In the rows, zero is written as 128.
The rows of T fall into 3 groups, which share some directions, and each row is roughly a mix of its group's hidden directions, except one row that fits no group.
T:
[[170 106 166 153 103 147 113 127 103 113 168 112 118 148]
 [101 115  94 102 118  88  94 161 124 165 151 117 127 130]
 [106 137 127  98  72 130 138 145  91 125 139 124 115  83]
 [184 124 141 109 100 169 164 139 124 113 108 107 138 127]
 [144 125 144 104 139 161 128 124 140 124 124 174  68 104]
 [149 150 145 134 112 124 156  91 121  71 148 120 163 140]
 [ 99 115 113 165 143 127 117  72 114 114 153 144  91 126]
 [133 126 153 132 107 156 160  81 137  84 118  98 142 149]
 [ 84 138  87 116 153 145 153 120 126 132 129 174 155 109]
 [ 78 112 144 115 144  79 138 129 105 115 105 149 134 161]
 [ 91  99  94 138 153 103 156 109 112 134 115 114 168 153]
 [114 142 126  93 105 124 116  91 102 124 169 161  89 136]
 [108 135 127  85 140  80  89 117 129 151 132 163 108 137]
 [112 121 117 126 149 164 149  87 166 104 140 128 103 168]
 [156 138 151 154 131 103 151 119 135  87 110 124 182 147]
 [136 149 145 129 156  71 125 114 111 115 144 164 166 143]
 [120 160 137 123 109 144 135 102 100 111 163 158 182 142]
 [ 99 113 135  98  93 126 123 114 104 120 110 125  63 119]
 [182 139 135 116 120 105  93 129  96 122 157 132 167 141]
 [ 89 114 151 160  78 116 150 112 118  94 145 144 144 133]
 [ 92 126  91 124 129 101 113  71 120 123 126 161 141 149]
 [146 127 155 121  96 142 113 100 133  88 146 133  74 149]
 [134 137 120 164 166 147 132 143 130 151 125 132 188  96]
 [141 132 150 127 109 122 142 106  89  97 174 153 141 168]
 [121 112  95 148 163 181 119 104 119 151 142 145 146  99]
 [113  97 124 140 144 119 163 105 155  71 117 139 142 159]
 [179 137 161 122 123  86 126 110 134 108 141 157 159 145]
 [ 98 142 122 169 167 116 141 118 123 142 114 170 166 145]
 [135 153 134 158 156 119 107 105 110 124 154 181 161 108]
 [105 133 120 122 104 102 144 145 126 149  63 110 115 161]
 [150 125 140 142 126 162 159 117 131 107  56 132 134 124]
 [150  88 137 109 120 163 150 115 134 125  98  89  88 139]
 [158 138 115 120 149  92 129 161 112 152 155 157 175 138]
 [142 142  90 116 147 119  94 158 125 172 143 151 108  96]
 [104 103 135 131 116 132 154  94 142  68 107 112 113 155]
 [158 134 125  97 185 142 131 102 139 139  94 105 104 140]
 [ 72 123 104 144  98 104 143 136 127  99 115 122 167 148]
 [144 145 117 127 170  74 113 156 119 151 118 145 165 133]
 [125 122 133 131 141 107 105  96 107 100 175 170 137 163]
 [129 141 118 162 104 113 106 115 143 136 179 168 162 116]
 [117 142 117 104 103 113 100 155 123 176 103 130  79 125]
 [153 148 121 133 161 133  86 146 135 174 158 140 144  97]
 [113 102 113  99 103 144 117 143 131 159 143 112  65 116]
 [130 122 180 130 152 115 161 117 156 108  97  96 102 144]
 [106 101 120 153 105 133 123 162 132 166  86  96 119 100]
 [132 117 144 135  90 128 121 166 135 140  83  91  86 127]
 [132 118 136  70  82 114  88 133 124 143 133 124 100 141]
 [136 136  97 147 102 176 136 113 176 122 127  90 143 123]
 [112 110 113 152 157 100 154 115 121  88 122 101 114 176]
 [ 88  98 143 134  85 136 127 110 142 114  97  93 108 154]
 [129 142 124 107 125 128 137  52 146 102 119 122  94 129]
 [145 146  69 107 182 140 121 122 134 144 137 144 109 124]
 [140 150 126 112 128 105  87 165 136 175 133 149 131  90]
 [125  98 140 158 118  90 123 131  98 151 128  72 144 147]
 [153 159 139  78 124 105 105 145  88 115 134 142 161 131]
 [123 125 149  90 116 102 141 115 124 133 109 146  66 162]
 [175 135 171 131 117 156 110 122 142 112 116 140  77 125]
 [ 92 158 109  96 148 116  94 137 119 177 117 150 131 111]
 [115 113 116 153 116 120 133 147 152 119  86  62 132 112]
 [124 163 154  91  97  90 160 129 127 114 140 121 135 168]
 [144 116 109 127 206 133 121 131 131 161 122 141 123 152]
 [ 86 141 105  94  98 137  98 151  94 140 130 112 156 146]
 [156 134 144  89  82 143 137 168 102 155 140 134 129 150]
 [104 132 108 108 144 110 170  98 135 107 100 147 152 173]
 [126 110 185 145 124 103 131 173  96 123 151 147 136 140]
 [165 159 107 110 172 119 128 102 113 116 150 155 164 138]
 [101 100 178 151 148 121 176 156 118 117 112 131 123 139]
 [136 137 104 129 162 101 111 163 117 174 130 155 115  90]
 [104 154 118 104 157  91  89 116 113 127 112 156 166 144]
 [101 101 162 120 129  94  99 173 118 158 105 128 111 144]
 [125 145 128 128 104  97 172 171 122 155 142 128 173 136]
 [111 108 137 132  79 127 132 140 110 111  84 121  76 117]
 [166 136 131  97 106 155 128 181 116 168 110 117 129 121]
 [124 145 132 117  87 102 107 174 119 161 145  86 128 115]
 [ 96 143 115 104 151  71 114 150 125 140 100 146 160 138]
 [146 141 138 144 144 116 103 133 108 160 187 172 121 125]
 [153 111 140 159 116  99  81 111 123 140 168 130  90 136]
 [176 136 160 158 157 102  99 137 113 146 126 139 150 100]
 [105 121 134 127 106  71 153 135 144 101 101 102 151 156]
 [102 142 128 113  92 130 108 116 118 122 131 166  64 135]
 [ 92 142 119 127 171  91  99  91 124 105 109 146 147 140]
 [ 87 138 114 127 109 117 135 136 111 165  73 149  98 141]
 [135 130 121 130 124 136 123 169 114 177 131  92 157  83]
 [122 112 169 129  79 119 109 160 123 148 100 100 111 104]
 [103 116 129 127 136  76 103 158  91 156 128 167 124 121]
 [ 73 125 104 153 146 169 142 119 149 144 133 132 106  96]
 [147 135 120 119 133 161 162 133 148 130  60 112 153 134]
 [124 116 139 120 132 163 154  88 155 112  95  91  92 138]
 [111  97 123  96 104  89 137 134 155 151 152 135  80 131]
 [120 118 137 131 117 107 161 108 124  67 151 110 164 149]
 [158 150  84 134 168 158 138 152 155 141 158 134 122 108]
 [143 138 128 112 115  83  77 128  97 152 137 147  98 107]
 [158 129 127 111 169 111  88  77 113  99 127 144 118 128]
 [ 93 133  96  96 116  99  92 131 133 157 110 146  91 110]
 [128 163 133  97 102 108 112 169 119 179 128 127 110 106]
 [163 149 149 152 112 134 131 176 149 136 147 115 166  97]
 [125 141 104  94 103 118  82 136 115 148 170 131 101  99]
 [126 119 104 138 147 141 108 137 176 151 148 120  68 136]
 [ 92 123 112 135 109 131 158 188 138 152 107 105 148 138]
 [102 133 106 120 120 111 158 176 115 178 124 100 109 116]
 [161 134 132 147 158 155 111  81 128  98 143 169 143 118]
 [199 131 149 154 123 135 132 110 142 108 142 123 157 103]
 [148 127 131  85 133  64 134 116 127 121  97 129 116 161]
 [ 73  94 112 139 141 102 125 152  98 150 108 154 133 143]
 [104 112 150 154 103 142 157  97 137  72 125 120 127 157]
 [180 127 151 106 120 169 137 115 115  92  92 118 125 141]
 [127 108 136 107 145 137 121 156 131 151  90  96  68 125]
 [160 135 115 100 166  97 111 158 119 167 133 164 139 130]
 [ 83  92 105 146 138 134 170 130 133 120 122  95 160 148]
 [103 101 125 110 112 118 125 111 130 124 116 129  60 167]
 [148 154 144 122 120 126 119 107  93 110 164 161 176 151]
 [167 154 146 146 133  91 135 128 122 102 133 108 185 132]
 [107 127  98 105 135 100  87 141 126 179 143 136  92 132]
 [115 109 135 134 129 136 160 176 138 165  90  86 129 125]
 [156 161  83  97 142 138  99 144 123 151 153 154 127 102]
 [119 130 144 128  82 161 139 112 160 127  90  91 151 109]
 [123 134 134 147 143 146 152  89 139  70 130 165 150 148]
 [174 138 153 121 160 147 138 164 143 152 119 107 101  96]
 [127 108 156 159 119 147 158 106 156  83  98 110 103 137]
 [151 129 145 151 140 177 175 112 140  96  93 125 128 121]
 [184 122 150 116 124 116 122 119 102 118 175 159 122 152]
 [ 72 126 133 150 121 101 138  86 137  90 145 138 140 148]
 [107  87 131 151 110 168 147 113 120 104 148 122  87 157]
 [130 143 107 169 101 122 135 150 133 127 141 125 193 103]
 [130 142  96 115 153 174 114 149 168 166 105 141 118 119]
 [139 117 145 151 109 142  96  94 122  84 175 129 103 135]
 [114  98 116 120  76 117 110 120  95 121 145  82 101 126]
 [112 136  95  98 152 112  88 161 101 173 134 137 129 129]
 [ 86 141 108 123 160 126 141 115 150 119  67 116 146 110]
 [ 82 115 105 124 141 125  96 107  98 126 145 116  75 136]
 [118 102 131 120 113 124 162 113 142  92  90 103 107 176]
 [122 129 107 119 151 159 126 167 152 174  93 127 117  94]
 [ 78 133  97 138 136 124 118 146 116 185 110 155 115 122]
 [120 139 134 126 108  98 158 145 138  77 144 103 177 134]
 [143 134 147 118  94 102  76 114 132 157 162 124  98 107]
 [146 143 134 112 112 129  95 166 126 186 138 103 108 104]
 [167 139 121 124 168 139 154 144 132 119  78 131 170 125]
 [116 108 127 125 129 121 105 173 110 175 120 141  84  99]
 [174 132 154 151 119 153 149  85 133  87 141 129 148 118]
 [ 76 135 114 104  74 101  97 140 129 122 118 136 146 136]
 [159 116 150 157 160  93 124 101 113 102 150 127 172 136]
 [115 112 104  95 142  85  86 113  96 110 132 113 110 154]
 [111 119  83 100 139 170 125 120 139 139 120 123  71 131]
 [128 142 119 123 169 156 154 112 132 164  83 168 138 135]
 [163 144 145  68 108 151 132 116 143 117 144 127  87 133]
 [118 105 103 144 172 143 162 103 124  76 119 129 140 145]
 [156 113 191 147 128 135 153 103 125  98 130 102 122 149]
 [ 70 149 108 121 165 133 154 101 141 138 111 157 128 110]]
One row of each group comes first, with its name. Which group is each row after those in?
[141 147 110  93 128 147  94 146 132 185 134 135 100 102] | <33>
[150 135 104  94 170 158  93 122 109 152 118 145 105 104] | <116>
[100 109 132 124  92 116 101 183 109 133 152 139  92 132] | <45>

[159 118 152  98 170 134 127 127 100 138 123 131  69 129] | <45>
[165 130 141  95 137 101  98 108 120 143 162 172 106 130] | <116>
[152 148 126 124 130 104 131 159 111 136 144 148 198 147] | <116>
[109 142 135 123 156 103  80 116 101 135 148 175 116 156] | <116>
[142 114 134  75  89 144 120 154 134 160 121 125  86 128] | <116>
[140 126 139 132 126 129 145  79 143  66 113 128 165 137] | <116>
[126 152 110  83 140 124  85 137 106 178 135 148 121 110] | <116>
[147 139 167 108  87 114 122 107  97 100 111 109 168 134] | <45>
[110 108 134 149 135 147 136 110 109  87 138 179 113  85] | <33>
[140 149 108 110 122 164 121 154 170 160 113 111 114  86] | <45>
[136 155 128 118 141  77 128 147  90 122 151 171 144 106] | <45>
